A single turn carries every row of the set below to another of its rows. Some are shown first; where does it send the rows asked next?
gat: [  5 -16 -29  26 -18 -10  23  -9   8  22   0   0]
fov: [-13  19  18 -11 -24 -11   1 -10 -22 -10  26  -3]
Mera: [ -5  -9  -5   3  22  18  15 -17 -16  -5  -7 -31]
pero: [  8  17  13  12  10 -11  14  27  16 -17 -22   6]
lepub: [-10 -15   5 -14 -24   4   0  -7   2  20  26  19]
Kol: [ -4  11  -2  -6  26  30 -12  11   1  -2 -18  -2]
Lesu: [ 24 -10  22  11  14   9   3   4  11   2 -25   9]
mut: [ 15  -2 -26  28 -11 -25  20   9 -21  -6  -1 -18]
fatud: [ 22 -23 -14 -14 -23 -25 -17  -8 -11 -18  12   0]
Foto: [16  2 20  7 24 15  7 25 -8 -9 -8  1]
bal: [ -1  30 -14  22  -8 -12  32   5  -6  15  10   2]
Gopeb: [  7   8  -4  -1  18  20 -20  -2  -1 -13 -33 -12]
bukod: [ 15 -22 -16 -19 -25 -11 -25 -12 -11 -16  14   3]
riv: [-13  17  17 -10 -26 -13  -3 -10 -23 -22  17 -11]
Lik: [-15   5 -42 -13  -9   4 -18  17  -4  -9  13  11]
kunev: [ -5 -20   3 -18 -19 -11   1  -7   5  11  31  20]
Zus: [ 17   2  -1   1  21  -3  15 -34   8   4 -23  -8]
bazu: [  5 -18 -20  29 -17 -12  26  -1   2  23  -2   0]
Gof: [  0 -19  -2  15   6   3   7  33   4 -25 -15 -16]
Zomo: [-10  28 -21   6   9 -15  11   5   4  -6 -30  24]
rir: [-27  12 -24   1 -31  12 -21 -13  -4  -1  -9  -1]
Tozar: [  2  24  -7  26  -9 -16  33   8 -11  16   4   1]
lup: [  3  29   6 -18 -21  -9 -15  -9 -23 -17  18   5]
Razi: [ 12  -3 -10  -6  24  18 -17   3  14  -1 -28   6]
Libil: [ 15 -14  -3 -12 -26 -32 -14 -19 -11 -22  11  -2]
negum: [-17  -5 -40   5  10  -3   5  22 -14 -21 -17   2]
zokod: [ -8  -3   5 -19 -25   8 -10 -14   1  16  22  22]
tad: [-28  -7 -23  16  -9   8   6  -9   2   2 -36   5]
nit: [-13 -11   9 -20 -15  -6   5   0   7   8  32  21]
zubi: [ -8 -12  16  22  -8   8  11   8  22  -3 -31  -4]
Beb: [ 15 -22  -3 -14 -25 -31 -13 -18   2 -19   6   4]
Velur: [ -1  31  16 -10 -24 -14  -4  -9 -25 -12  16  -1]
Pefup: [  1  27 -29  -9 -17 -15 -21  -8  10  -7 -11  22]
mapa: [ 12   3 -34  26 -13 -21  17   4 -19 -11   2 -22]
Pidam: [ 13   2 -11 -10  41   1  21  -1  -2  -1   4  -3]
tuvap: [ 17 -17  18  17   9  17  -2   7 -10 -14 -24 -17]

lup turns into zokod
bal turns into gat
kunev turns into Libil
Where do these go?
Lesu turns into tuvap
tad turns into negum
Tozar turns into bazu
lepub turns into fatud
Lik turns into Pefup
riv turns into nit
Gopeb turns into Kol
Gof turns into pero
Zus turns into Mera

